Each scene shows the same named points in several views, each turned, perhaps mirrored, and shifted as a whole.
A view may leave some points out. In some views, one point has been moved. Which views, in the order they come, and which point in each? Write no view if no view has one.
Scene 1:
In the rows, zero is written as 128.
view 1:
  bonul 181, 152, 137, 134, 164, 101, 122
  leg 176, 127, 133, 134, 159, 116, 123
  Tede 177, 137, 144, 133, 166, 110, 103
  Gugep 189, 131, 116, 134, 155, 119, 120
  dega 177, 129, 137, 132, 162, 104, 111
  tolot 168, 131, 128, 124, 136, 122, 102
  nopa 182, 112, 124, 135, 161, 118, 124
  tep 177, 135, 132, 134, 159, 114, 125
view 2:
  leg 103, 130, 131, 124, 137, 123, 120
  dega 116, 128, 138, 126, 138, 132, 118
  bonul 120, 124, 143, 130, 151, 112, 125
  nopa 96, 134, 122, 125, 133, 128, 107
  tep 102, 129, 130, 124, 135, 123, 121
  Gugep 101, 121, 121, 139, 136, 117, 114
  Tede 119, 130, 147, 131, 133, 130, 127
  tolot 105, 108, 121, 128, 128, 139, 138
view 3:
  Gugep 184, 139, 104, 166, 120, 153, 114
  bonul 188, 126, 80, 155, 137, 139, 117
  Tede 183, 140, 68, 155, 123, 148, 120
  tep 183, 130, 86, 165, 124, 149, 106
  tolot 160, 130, 88, 156, 103, 159, 121
  dega 187, 133, 74, 163, 121, 155, 119
view 4:
  Gugep 114, 106, 123, 170, 200, 143, 87
  Tede 128, 114, 102, 173, 190, 127, 108
  tolot 121, 126, 109, 196, 191, 145, 87
  leg 119, 116, 119, 166, 186, 142, 99
  bonul 113, 102, 117, 175, 193, 130, 119
  nopa 124, 114, 121, 158, 188, 151, 87
  tep 114, 113, 121, 171, 188, 139, 103
  dega 128, 110, 108, 171, 189, 142, 107
view 5:
  nopa 164, 170, 115, 143, 127, 129, 151
  bonul 132, 163, 125, 138, 148, 109, 153
  leg 155, 168, 117, 144, 141, 123, 152
  tep 150, 167, 119, 144, 143, 116, 153
  tolot 151, 158, 116, 174, 151, 132, 150
  dega 143, 161, 125, 141, 143, 131, 154
  Gugep 149, 167, 111, 153, 126, 117, 148
  Tede 135, 161, 118, 139, 152, 133, 154
Moved in: view 2
  moved in view 2: tep
